T: a few groups of rows, each row roughly a mix of its group's hidden directions:
T (93 x 12):
41  2  -17  -2  -16  -3  -20  -20  -14  27  -22  24
14  -7  -36  5  -8  -26  7  44  0  -10  -27  -1
15  18  4  14  2  28  -38  28  -28  13  -10  -16
26  -14  48  23  -15  -7  -22  -1  -7  -17  17  -4
-4  16  1  -11  12  -1  -13  -37  -27  -9  -45  15
-26  22  -7  -17  -6  17  -28  -47  -7  10  -4  -10
4  11  -4  -27  -8  -40  13  8  -14  -17  -40  -13
1  -3  10  0  18  -2  55  2  10  -29  24  8
36  -17  -10  15  -4  -28  28  3  12  6  -7  36
-4  -16  -33  -11  -24  13  4  -3  3  8  -45  -26
-18  -27  -13  -6  28  -15  -13  38  -2  8  22  -25
-22  8  16  -15  -7  -5  9  26  8  6  53  18
-8  -21  -4  -4  -1  -18  -20  46  8  32  23  6
13  17  -10  50  14  19  -18  13  15  19  -8  17
-50  13  1  -7  -15  -15  -16  -21  -10  9  13  -29
-9  11  18  -51  -11  16  4  14  -16  2  34  1
26  0  30  -12  -15  -21  3  2  -1  -11  -32  -39
8  28  9  11  31  1  15  -29  -5  -27  28  20
1  -29  -3  24  34  -14  -17  5  -4  -11  -22  -37
10  6  31  -16  -36  18  22  -28  1  -24  -5  15
-26  -20  1  -13  -2  -12  1  44  10  11  39  -4
16  3  21  42  11  -2  -10  -2  -5  -18  -23  38
17  21  -11  42  16  30  -18  0  16  16  -8  20
-29  22  36  -27  13  1  21  -28  5  10  11  -9
13  -28  -14  -11  -15  -41  16  -8  13  5  -22  29
-10  15  3  52  14  7  13  11  22  6  31  -1
-10  -14  3  39  16  29  -21  17  -3  10  23  28
-30  7  -47  -27  13  15  14  -1  3  23  -2  -3
-34  -25  4  -25  4  -20  3  27  7  -23  -30  -6
-45  3  12  -13  5  10  8  -17  16  -16  30  -29
-14  12  -17  4  5  -3  7  -29  1  -7  28  51
8  8  37  39  21  23  3  -11  21  2  -9  20
-9  22  -1  18  5  3  -25  -8  -12  17  -45  -31
19  24  33  -32  -24  20  -8  -17  -21  5  -4  14
6  -16  -13  -33  -34  20  35  -14  7  -20  -1  8
-4  4  9  21  4  -1  -11  -27  -10  -16  24  52
16  -17  28  30  -8  24  -20  -4  11  3  41  1
-8  -40  15  24  7  -26  -5  32  20  -3  20  -3
1  15  45  13  17  -18  19  15  8  -10  -36  0
-19  -3  -26  16  20  -2  -8  0  -4  -2  -34  -46
-5  -21  4  -25  -33  19  10  -6  -2  -13  -35  -32
29  -44  -28  -10  18  1  -4  -3  -9  -10  -26  -14
0  -18  26  25  -2  23  -36  -2  -15  2  35  10
-18  -1  -3  23  3  -10  25  -28  41  2  30  10
29  -10  18  46  16  -21  -19  -9  5  0  -14  18
-8  18  16  10  -6  16  -17  13  -24  7  35  -41
23  8  7  11  12  43  -35  29  -7  4  -10  -10
-14  -4  -18  5  -22  -23  -35  -25  10  31  -22  9
-11  8  40  -29  0  -12  9  5  -6  4  -16  -43
19  11  -28  12  50  -3  -17  -15  -19  2  -13  -9
34  -17  33  18  -14  1  -14  19  7  -5  -13  -35
4  -38  15  -38  1  18  -5  8  31  -18  5  -16
12  -56  -8  10  10  -14  -9  18  5  -7  -19  -21
-46  2  -11  25  6  -5  -24  -2  33  10  -19  4
-6  3  0  -28  -2  -20  14  30  -3  5  -31  -42
-25  2  22  21  12  1  4  9  2  0  45  36
-29  18  25  -35  15  1  10  -17  -11  13  -22  -25
16  -13  10  -27  -41  12  -17  7  -9  23  -33  -4
-41  -23  -2  8  -7  -41  5  19  24  -1  -9  -4
-7  -49  6  -24  5  -3  1  29  -1  -14  15  -26
-8  -18  3  0  -25  -46  -6  32  -21  11  -1  -17
-6  -18  -5  0  -7  -18  -30  38  -5  6  -44  2
3  6  27  11  0  14  12  -35  26  2  42  14
17  16  -6  -36  -9  10  7  1  -6  13  33  40
-8  32  51  -17  -9  12  -1  -10  -15  -10  22  4
2  12  53  -4  -2  -32  21  10  7  -16  -6  -13
-14  8  -12  6  -29  -17  -34  -32  -4  35  2  -8
2  19  -9  15  10  -16  12  -21  1  -20  -16  53
-23  24  -9  -6  -11  9  -41  -30  -17  22  -11  -13
9  -1  -15  -25  -14  -29  6  23  -11  -8  -36  -33
25  -14  -11  19  2  5  -29  27  16  15  -36  21
32  -6  31  14  -6  11  6  5  31  5  -15  -38
-2  12  -17  -16  13  24  -5  -36  -6  12  -45  -9
26  -6  6  32  17  1  35  27  18  -10  18  16
-18  -20  -11  -27  -12  -9  -34  -11  12  7  -42  5
-9  -17  -44  21  39  -16  -3  14  7  3  1  -17
-15  -18  -8  22  23  -12  -19  14  -3  0  -26  -45
2  -5  -38  -4  -8  21  -6  -35  10  6  37  19
-21  -11  11  29  21  37  -26  7  -11  17  17  19
-15  12  22  9  27  -14  5  11  4  -13  52  13
-1  28  55  -6  -22  10  0  -17  -8  -11  7  10
34  -1  5  -17  20  37  25  -17  13  -19  9  16
-18  7  -25  13  -12  -7  -23  23  5  41  -27  -14
-28  20  -18  41  30  -11  -2  -6  6  -3  -10  -26
38  19  -1  -19  -2  20  12  -36  -27  1  13  10
5  -9  -28  40  12  12  -15  26  -3  -1  -10  35
13  13  10  -4  9  24  25  -29  39  16  -17  -21
-6  21  -30  47  31  -14  1  -12  11  3  -3  8
-20  21  -7  39  20  -2  15  -27  8  -25  -14  -21
-19  5  0  21  2  -42  43  15  -12  -9  13  4
20  -32  5  -45  5  17  5  -1  17  -23  -18  9
-21  -13  -7  9  1  17  -25  -2  -18  7  50  24
-28  27  -1  21  4  13  4  -36  14  8  36  -11
which group is each row in? (one row of each group first):
-8  -49  23  4  -16  -13  7  28  19  -14  15  -7 -> <92>
42  -12  7  6  -19  -21  2  35  -28  12  11  -7 -> <105>
34  -9  -41  -4  -25  -23  -4  7  -3  -17  -24  -6 -> <114>

-2  20  1  -37  -21  30  24  -28  -13  -19  -8  -6 -> <92>
-2  -13  20  -12  -12  19  -22  9  10  3  37  -42 -> <105>
36  -19  -10  11  -3  -8  -15  26  5  11  -37  27 -> <105>
-6  31  26  41  -5  -7  12  -23  15  -15  7  22 -> <92>
11  -7  26  24  -7  10  -26  -27  -11  -12  33  27 -> <114>
19  17  -8  33  -21  -24  3  -12  -18  32  27  3 -> <105>
-19  -18  0  -6  -21  -36  -24  30  -16  11  -21  -17 -> <105>
-47  20  5  4  4  -9  -11  30  2  18  17  -27 -> <92>
9  -9  12  25  31  -4  -11  -21  -12  -25  -29  -32 -> <92>
